Each named turn below is shown by a few rows before and after it. Which turns, in which order, take the first row of each later pair to the second? The first pair is answered.
K_451:
[-35  24  -7 -12  13  10  12 -10] -> [-23  17 -16  12 -13  24  23   6]
[  1 -17  19 -24  12   3  36 -10] -> [-26  21  -4 -15  28   1   1 -23]
[ -9   5  -4   1  15   0 -15 -21] -> [  1   1 -12  25  -6   8  -5  -6]
K_897:
[ -9  20 -14  11 -23  14  -2  -1] -> [-3 17  4 -2 -8 26 13 15]
[ -3  23  -4   2   7  22 -27  25] -> [-14  20   9 -21  31  18  -6   7]
[  0 -18 -22  15 -24 -10  19  11] -> [  2 -22  -5   0 -11   2  31  25]
[ -4   0  20   6 -13  34  29  26] -> [-30  -2  13  -6  -7  10  31 -27]
K_407:
[-10  19   3  -7  28  -4   7 -22] -> [ -7  14   6  -7  27  -5   6 -21]
[  7 -13  -7 -34  -7  -1 -29  -3] -> [ -6  -5   2 -15   2  31  14  26]
[-11  -4 -12 -18  15 -14 -44 -34] -> [ -5 -13  24 -27  36  22  19  16]

Each pair is 2 to 3 turns apart.
[ 11 -38  32 -38  12 -18  27  -9] -> [  9 -34  32 -29  12  -4  45   0]  K_407, K_407, K_407
[-23 -12  16 -10  28 -20  -1 -40] -> [  4   0  17 -10  34  -9 -44  -1]  K_897, K_407, K_451
[-13  17   5  13  19  50  18  37] -> [-35  22 -35  38  -9  18 -13 -25]  K_897, K_897
[  7 -15 -10 -15  -6 -17 -15   1] -> [-22  12 -19   4   6   5   6   4]  K_407, K_451, K_407
[-12  20  18 -23  50  16 -16  18] -> [ -3  24  15 -12  38  24 -27  37]  K_897, K_897, K_897
[-10  14   6 -18  23   2  -5   7] -> [ -3   5 -20  18 -19   1  -2  11]  K_897, K_451
[ -8 -11  -8  -4   1 -16  13 -32] -> [ 11 -20  12 -21  10 -14  10 -20]  K_451, K_407
[ -2  -8  24 -16  28   7  -1  20] -> [-20 -13  19 -11  27   0  17   0]  K_897, K_407
[  1   3  11 -14   9   0 -20  24] -> [ -7   3  -8  -9  -1 -14 -28  -2]  K_897, K_897
[ -7 -13 -12  -2  -9 -11 -26 -11] -> [-16 -19   1 -15   1 -12  -1 -20]  K_407, K_897
[  1   2 -11   4  -8  -8 -27 -10] -> [ -8  11 -10  16  -5  14   3  11]  K_407, K_407
[-18   1 -18  22 -12   4 -12 -34] -> [  1 -32  10 -14  -6  -6  15 -32]  K_451, K_451
[ 15  -5  31 -12  20  21  28  35] -> [ 17 -18 -20  29 -42 -17   4 -15]  K_407, K_451, K_407
[ 16  -3  -1   2 -12  -9  13  51] -> [-28   2   0 -19  14 -33  28 -15]  K_407, K_897, K_897
[ -4   3  11 -14  15  -4   3 -16] -> [  4   9 -11  18  -9   1 -18   1]  K_407, K_407, K_897
[  5  26 -16   6  12  11 -39   6] -> [ 11  -7  21 -24  27  17  30   7]  K_451, K_897
[ 24 -20   1 -14  -5 -14 -24  -2] -> [ -3   5   9 -16  33  17  -8  16]  K_451, K_407, K_451
[-30   3  -8  21  -7  14  42  -2] -> [  1  -5 -11  31 -32  13  23  25]  K_451, K_897, K_897
[ -9 -13  21 -14  11  -2   4   2] -> [-13   5  -5  19  -8  12  -1  15]  K_451, K_451
[ 15 -19  -5  -6 -25 -11   8   1] -> [-17   1 -10   3  -9  -6  21 -20]  K_451, K_407, K_897
[-13  -3 -14  37  -7   4  -1 -11] -> [  2  -7 -10  22  -7  -6 -34  -9]  K_897, K_407
[  8 -23  29   5   0  28  30  16] -> [-19 -11  24  -2  19  21  33 -16]  K_407, K_897, K_897
[-14  11 -19   8   2 -16 -19 -25] -> [ 13 -13   0  16 -12   6  29  17]  K_451, K_407, K_407
[-35  21 -18  -3  10  -5 -19 -13] -> [-14   6 -14 -11   1 -19 -38 -13]  K_407, K_897
[-13   8   7 -16  21   9  50 -11] -> [ 14  26 -30  19 -16  -2 -36   8]  K_451, K_407, K_897
[ 31 -20  -1   1 -46 -14 -21  14] -> [-23   6   9  10  -5  28  52  16]  K_897, K_407, K_897
[-20  13   7 -13  19  21   9   7] -> [ -9   3  16 -18  16  20  18  13]  K_451, K_451, K_451
[  1  10  -2  16 -19 -14 -25 -10] -> [ 13 -15  22  -8 -14 -20  -9 -11]  K_451, K_451
[-14   5  22 -20  26   7   9  32] -> [-42  24  -6  -7  25  -3  -7  -3]  K_451, K_897
[-15 -13   5  14 -13   3  57 -21] -> [  3   5 -28  44 -41  -5 -13  -7]  K_451, K_407, K_897
[-22  34  -8  28  14  28  -4  23] -> [  1  -7  34 -26  31  12  25  17]  K_451, K_451
[-7 22 18 -5 27 23 -9 23] -> [ -7  21 -18  29 -11  10 -28   2]  K_451, K_451, K_407
[  6 -15   8 -32  -3 -33  -9 -33] -> [-32  15  13 -23  31   8  27 -12]  K_407, K_451
[-31  13 -20   6   5   6 -39 -20] -> [-19  19 -11   4  16  22 -45  10]  K_407, K_451
[ -8   8  -4   6   8 -22   4 -19] -> [ 9  4 12  3 14  1 11 23]  K_897, K_897
[-15 -21  22 -38  19 -10  29 -28] -> [ 36 -11  -1  16 -27  16 -11  45]  K_897, K_897
[  2  -8 -11 -16   6 -25 -10 -28] -> [-18   9 -24  17  -1  -5  16 -18]  K_407, K_407
[ 23  13  -1  -2  -6  12 -29  36] -> [ 21  13  -6   3 -10   6 -34  30]  K_407, K_407
[  1  24   6  -5  20  16 -27  40] -> [ 13   8 -20  22 -24  -3 -31  28]  K_407, K_451, K_407
[-37   5 -23  50  -5  20   4 -19] -> [-23  -5  33 -17  51  21   6  -8]  K_897, K_451, K_451
[-16 -14  13 -12  19  -4 -12 -18] -> [  6 -22  20  -8   7   8  -6  13]  K_897, K_407
[ -7  -6  12 -27   5  -6  32 -12] -> [-23  20   5 -21  18   8  21  -8]  K_451, K_407, K_407
[ 25 -27  25 -21  -4  -9  -9   9] -> [-14  20  15   1  22  26  -1  25]  K_451, K_407, K_451
[ 17  19 -16  19 -13  14   4  16] -> [ 38   1  -6 -11 -12 -11 -17   5]  K_407, K_451
[-48  10 -11  18   5  17   8 -27] -> [  9 -17   2 -15  -6 -13 -55  -8]  K_897, K_407
[  3   2  -5  -3  11  -7 -24  22] -> [-15  -3   5 -15  23 -10   5  -2]  K_407, K_451, K_897
[ -3  14   3 -20  16  -1  -4 -20] -> [ 31  -7  -3  -2 -12   2  -2   7]  K_897, K_451, K_407
[-11  21 -18  27 -12   3   8  -7] -> [ 29  -8   4  16 -19   4  17  18]  K_451, K_407, K_897
[-26 -26  -1 -13  14  -8  24  -1] -> [-17  -4  -7  10  13  14   4  37]  K_451, K_897, K_897
[ 17  -5  10 -32   7 -30 -38  31] -> [-26  34  -7   9  19  14   1  48]  K_451, K_897, K_407
[12  3 15 -9  2 -1 -6 15] -> [10  1 16  2 -5  0 13 18]  K_407, K_451
[  4  16  -9  13   2   9 -18  14] -> [ 19   3  -1   3  -2   3 -24  18]  K_407, K_451
[-25  18  -4  17   0  22  10  24] -> [-27   4   5   7   1  14  31  17]  K_897, K_451
[-40   0  16  21   1 -15  14  -9] -> [ -7 -27  29  16 -16 -15  19  11]  K_897, K_451
[-35  16 -13   2  26   1  -8 -26] -> [ -7   6 -22   8   2 -13 -42 -19]  K_407, K_897
[-13  15 -15  12  -5  16 -17  16] -> [-24   4   6 -23  18   4   5 -12]  K_407, K_407, K_897
[-19   7 -17  11   2  -1   1 -31] -> [24 -5  9  4  2 22  5 27]  K_897, K_407, K_407
[ 12   1  24 -15  36  -6 -30   3] -> [ 27  -4   7  28  -6  10 -12  31]  K_451, K_451
[-10   0  18 -13  29  18  42  19] -> [ 23 -29 -12   0 -31 -33  -4 -15]  K_407, K_451, K_407
[ 29 -29  -2  -3 -23 -12  -3   6] -> [ 10 -19 -19   8 -24 -20 -14 -17]  K_897, K_407, K_407
[ 24 -32   1   3  -7   6   6  11] -> [-20  -4 -13  14  12  12  17 -20]  K_451, K_407, K_897
[ 21 -22  18  -7 -10   1 -17 -29] -> [  8 -10  34 -14  18  22   4 -10]  K_897, K_407, K_451
[ -6 -15  -6 -10 -15 -21   7  -9] -> [-13   0   4 -24   8 -13  -8   1]  K_897, K_897, K_451
[ 14  -5 -25  -5  -9 -19 -51 -17] -> [ -4  16  11 -32  46  17 -24  10]  K_407, K_451
[ 24 -13  16  -4 -12  12  27  27] -> [ -7   8 -10 -11  -4 -22 -24 -37]  K_451, K_897
[ 23  -5 -11  11 -23  -8 -34  -3] -> [ 14  12  18 -20  21   9 -31  11]  K_897, K_451
[ 19 -16  10   2  -5  -7  15   8] -> [ 14  -2 -11  13 -16 -14 -16  -3]  K_451, K_897, K_451
[  0 -10 -24  17 -16  -2  20 -26] -> [ 10 -11  14 -23  28  10  25  -4]  K_407, K_451, K_407
[ 11   2 -12 -11  -5 -16 -18 -12] -> [  4  10 -15  16 -12  10  10  13]  K_451, K_407, K_407
[-25   2  19  -6  16  14  48  15] -> [-33  18 -23   8  -5 -22 -21 -32]  K_897, K_407, K_451
[ 15 -22 -12  30 -26  -3   2  -5] -> [  1 -12  24 -25  32   0   1 -11]  K_897, K_451
[-10  -9 -15   1  -2 -44  -5 -28] -> [-26   6 -19  26   0 -11  37  -6]  K_407, K_407
[ 18  -2 -12  26 -31  -7  -1  33] -> [ -6 -13   6 -21   0 -38   9 -26]  K_407, K_897, K_897
[-34  -9  15   1  13  14  68 -30] -> [-11 -32  33 -41  17 -18  34 -45]  K_407, K_407
[-16  14   3 -31  34  -7 -21 -21] -> [-8 22 -2  7 21 33  9 36]  K_451, K_897
[  3  19  -7  35 -29  16  13  36] -> [ -7 -15  10 -20 -12 -34  26 -36]  K_451, K_897
[ -3 -12  -2   7 -13 -14  28 -10] -> [-16  10  -7  -7   9 -18  -7 -24]  K_897, K_451, K_451
[ 18 -16   4 -10 -19 -26 -29  -4] -> [-17 -10  16 -14   4  -9  34 -21]  K_407, K_897
[  0  -8  -9  10 -15  -9 -15 -21] -> [-10   2  13 -15  19   1 -16 -14]  K_407, K_451
[  7 -21  21 -13  -5  13  31  11] -> [-27  29 -11  11   2  19 -10  -1]  K_451, K_451
[  1  -8 -15  19 -23  -2  14  -4] -> [ 16 -23   9 -15  -6 -13  13  -1]  K_407, K_897, K_897
[  2   3  10  -5  -3  -3 -35   7] -> [  9  -8  17 -14  -4  -6 -28   9]  K_451, K_451, K_451
[ 12  16  14  -7  20  28 -13  30] -> [ 13  20   1  11   6  24 -28  31]  K_897, K_897, K_897
[-18   7  -4  -2   9  -5   7 -19] -> [ 16 -16   3   7 -15  -1  11   9]  K_897, K_451
[-11  13  -2  17  10  15  28   8] -> [-11   1 -13  22  -9  -2  31 -11]  K_897, K_451, K_897
[ 13 -17  -3  17 -19 -24  -1  15] -> [  8 -23  16 -11   1 -31   9   3]  K_407, K_407, K_451
[-24   9  -7  16   7  11  35 -15] -> [-19   7  -2  11  10  15  39  -5]  K_897, K_897, K_897
[  9  12  -2  12 -18   6 -21  23] -> [ 11   8   6   5 -15  13 -13  32]  K_407, K_407
[-17  40 -31  42  -8  24 -55  15] -> [-21 -34 -14   8 -30 -31  21 -68]  K_451, K_897, K_897
[-18  41  10 -10   9   8 -20  11] -> [ 19   3  26  -8 -18   9  11  34]  K_407, K_451, K_451
[ 20  -3   6 -11 -19  -9 -39 -20] -> [ 12  13  12  13 -14  38   3  26]  K_897, K_407
[ 18 -32   8 -10 -13   7  25 -20] -> [ 26 -29  -2   4 -27  10  12  -5]  K_897, K_897
[ 21 -12   6  -2  11 -13 -22  28] -> [ 11   1  -3   7  10  -8 -34  28]  K_451, K_451
[-21  10 -21  20 -19  -5   7 -25] -> [-11   0  11  -3   1  17  43   6]  K_407, K_407
[ -9 -16  28 -35  14 -11  20 -11] -> [-17  32 -15  20  -2   7 -35  11]  K_451, K_897
[ 18  -1   4 -14   3  -2 -23  15] -> [  5  -5 -10 -16   3 -19 -27 -12]  K_897, K_897
[ 32 -27  38  12 -10  16 -21   2] -> [ 14 -29  44   9   2  28  21  -4]  K_897, K_897, K_407
[  9   8 -30   8   9  -4 -30   4] -> [ 23 -10 -12   6   5  16   8  31]  K_897, K_407, K_451
[-9 34 13  1 31 48 28 34] -> [ 12  43  -5  10  13  36 -37  43]  K_407, K_897
[  2   6 -12   8  -8  -2 -20   0] -> [  3  -7   7 -18  11  -6  -5 -11]  K_407, K_897
[ -1  26 -12  17  -2 -20 -26 -13] -> [  7  22  -5   9   2 -25 -32 -13]  K_407, K_407, K_407
[  0  -5  20   6  -4   4  39 -10] -> [-23  14   8   0  11  -5  14 -29]  K_451, K_407
[-17  17  -7   2  25  15   4   3] -> [  4   8 -24  28 -10   8  -8  10]  K_407, K_451
[  1 -12   8   4  -5   7  34  12] -> [ -1  -9 -12  25 -25  -7  15  -1]  K_897, K_897
[ 20 -22  12   2 -11   8  17  40] -> [ -9 -19 -21  12 -28 -27  -1 -27]  K_897, K_897
[ -5 -12 -12  26 -28 -12  21 -21] -> [ 23 -26  15   5 -14   2  26  20]  K_451, K_897, K_897
[-26  29 -42  25   2  24 -20  14] -> [ 25 -24   7 -12  -5  23  23  48]  K_451, K_407, K_897
[  5 -10   4 -43  15 -29 -29 -11] -> [ 18  -6  20 -39  22   1 -15  34]  K_451, K_407
[ -4  12  -7  18  -4  12 -10   8] -> [  5  -8  17 -17  12  -1   1  -3]  K_451, K_451
[ 28   1   6  -5 -10   2 -41  28] -> [-11  -7  20 -39  18 -14   2 -29]  K_407, K_451, K_897
[  4  -4 -15 -10 -13 -21 -28 -32] -> [ 32  -9   6  -1 -12  17  -3  33]  K_451, K_897
[ 13  -6  26 -14  23 -10 -12   5] -> [ 20 -10   1  25 -20 -12  -3   6]  K_897, K_451, K_451
[ 19   1   8 -11  -2 -12 -23   6] -> [-14   6   3 -12  12 -16  -1 -23]  K_407, K_451, K_897
[ 18 -16   9 -11  -8 -28 -25  -8] -> [ 24  -3  16  -5   0  -5 -27  26]  K_451, K_897
[-19  37 -15  12  11   7 -18  -3] -> [  0  29  -2  -9  17  -3 -38   4]  K_897, K_407
[  4  16  -3   8  19  -2 -43   0] -> [11 -8 27 -9 31 14 16 17]  K_451, K_897
[ -3 -22 -10  19  -3  -7  30 -20] -> [-13  -8 -19  27  -1  -1  20 -24]  K_451, K_451, K_451
[-18   3 -10  14 -19 -16   8 -35] -> [-12   0  -7   7 -19 -27   2 -37]  K_407, K_407, K_407
[ 1 -5 19  6 24 26 27 38] -> [-7  0  6 23 17 30 30 39]  K_407, K_407, K_407
[ 18 -17  -2  11 -22  -1  23  13] -> [ -4  -8 -19  15 -17  -7  23 -15]  K_897, K_407
[ 14   3  -9  23 -17  19   2  26] -> [-25  23 -19   8   7   1 -12 -26]  K_897, K_451, K_897
[ -8  37  17 -34  59  28  -1  19] -> [  3  41 -27  -5  17  -5 -69  -6]  K_451, K_407
[  4  -5   4 -12   6  -2 -17  -3] -> [ 11 -15   5 -10  -2  -2  -5   4]  K_451, K_451, K_451
[-9  1  8 -4  8 16 17  5] -> [ 11 -15   2  -5 -16 -10  -5  -7]  K_407, K_451, K_407
[ -1  -5   0   0  10  -3 -57   6] -> [-13  -7  12 -22  33  -5 -37  -9]  K_897, K_897
[ -6  -2 -13   8  -8  -2  21 -21] -> [ 11 -19   6 -13  -4  -3  22  -5]  K_897, K_451
[  9 -31 -11 -10  -3 -15 -16  -9] -> [ -2 -25 -25  19 -15  -3   5  -3]  K_407, K_897, K_897
[-33  27 -18  13  14  26  29   2] -> [-22  -3  -8   4   2   5  56 -19]  K_451, K_897, K_451
[-20  35 -33  33  -5   6 -48  11] -> [  0 -34  29 -25   9   4  56  13]  K_451, K_897
[ -9  21 -17  24  -2   1  -8  -5] -> [ 26 -13  15   4  -7   0  13  20]  K_451, K_407, K_897
[ 34 -24   5 -12 -16 -18 -27  14] -> [ -4  13   0 -19  20 -12 -45 -10]  K_897, K_451
[-29  42 -15  19  35  41 -35  17] -> [-45  40 -18   8  43  30 -31 -10]  K_897, K_897
[ 10 -25   3   0   3   9  34   5] -> [ 15 -28   2 -13   0 -15  13 -14]  K_897, K_897, K_451
[-15 -10  -2  -8  -5 -31 -21 -15] -> [ 10 -18   9  -7 -11 -17 -23  22]  K_897, K_451
[ 11  -7 -12  10 -22 -11  15   2] -> [ 18  -5  -8  -6 -14 -21 -14   0]  K_407, K_451, K_897
[-14  15  11  -2  18  19 -11  11] -> [ 2 -7 16  2  7 18  8 22]  K_451, K_451
[-25  16  -6  -2  18  -9 -20 -38] -> [-24   9  10 -16  34  -3  -3 -30]  K_897, K_897, K_897
[-23  19   8  15  32  30  12  35] -> [-26  20 -31  34  -5 -10 -36 -12]  K_451, K_407
[ 19  34  -7  12   1   6 -28  14] -> [ 30  17  -7  23 -21   5  -9  20]  K_451, K_407
[ 10 -10   7 -16   2  -2  21  16] -> [-18  18  -9  -4  22   3  10   2]  K_451, K_407
[12 -9  8 -7 -3  0  9 -4] -> [ 14  -1  10 -10   7   3   0   5]  K_451, K_897, K_407
[ 0 15 -3 12  6 20 -1 29] -> [ 17   3   9 -15  11   6 -17  24]  K_407, K_407
[ -1  12 -26  24  -7  12 -13 -15] -> [ 14  13 -17  14  -5  11 -29  -6]  K_897, K_407
[ -8  -8  12  -3 -29 -18  15 -16] -> [  7  -1  29 -12 -13   6  10  25]  K_451, K_897, K_897
[  5   9  16 -10   1  13   7  26] -> [-20  17   5 -16   7 -10  -6 -16]  K_451, K_897
[-23   5 -18  -1  -2   0 -36  -4] -> [ -6 -22  14 -11   3  18  21  31]  K_451, K_897
[-18  -2  22 -57  39  -8  -1 -41] -> [-24  31 -27  43 -10  43  29  15]  K_897, K_407, K_407
[-18  29 -26  21   8  14 -29   9] -> [  4  12  13 -24  34  11 -26  21]  K_897, K_407, K_407
[-45  21  -4   6  17   2  -1 -16] -> [-33   9  20 -16  32  11  15   2]  K_407, K_407
[  3  -4   5 -29   5 -10  19  12] -> [ 15 -10  -6 -21 -14 -20  -3  13]  K_897, K_897, K_451
[27 -7 15  1 -9  1 -4 32] -> [ 23  -3  -2   7 -17 -13 -26  14]  K_407, K_407
[-16   8  21 -23  31  18  27   6] -> [ -6   0  14 -37  22 -18 -20 -24]  K_407, K_407
[ 16 -17 -13  32 -38   9  25  32] -> [-25 -20 -11   4 -17 -18  39 -33]  K_897, K_897
[ -9  21  -2  -1  29  27 -28  17] -> [ 12   5 -10  21  -7  30 -17  35]  K_407, K_451
[ 32 -24   4  14 -25  -2   6  20] -> [-13  -4 -13  31 -14   4  31 -12]  K_897, K_407
[ -9  -3   7 -10  11   0  29  -9] -> [  7  -3 -16   9 -19 -17 -17 -11]  K_407, K_407, K_897
[ 18 -11  26 -28  22   4  -1  10] -> [  2   2 -10  -3   1 -17 -37 -19]  K_407, K_407
[-13   8  -9   6 -14   6  -5 -12] -> [-17   5   0  -1 -11  10  14 -14]  K_407, K_407, K_897
[ 11  -2 -16  -1 -10  -7 -26 -28] -> [ 35 -21   2  -8 -16   4  -6   2]  K_451, K_451, K_897
[ 15  -2   5  -9  -2 -21  -9 -14] -> [ -4  13 -12  19  -7  -7   1 -11]  K_407, K_407
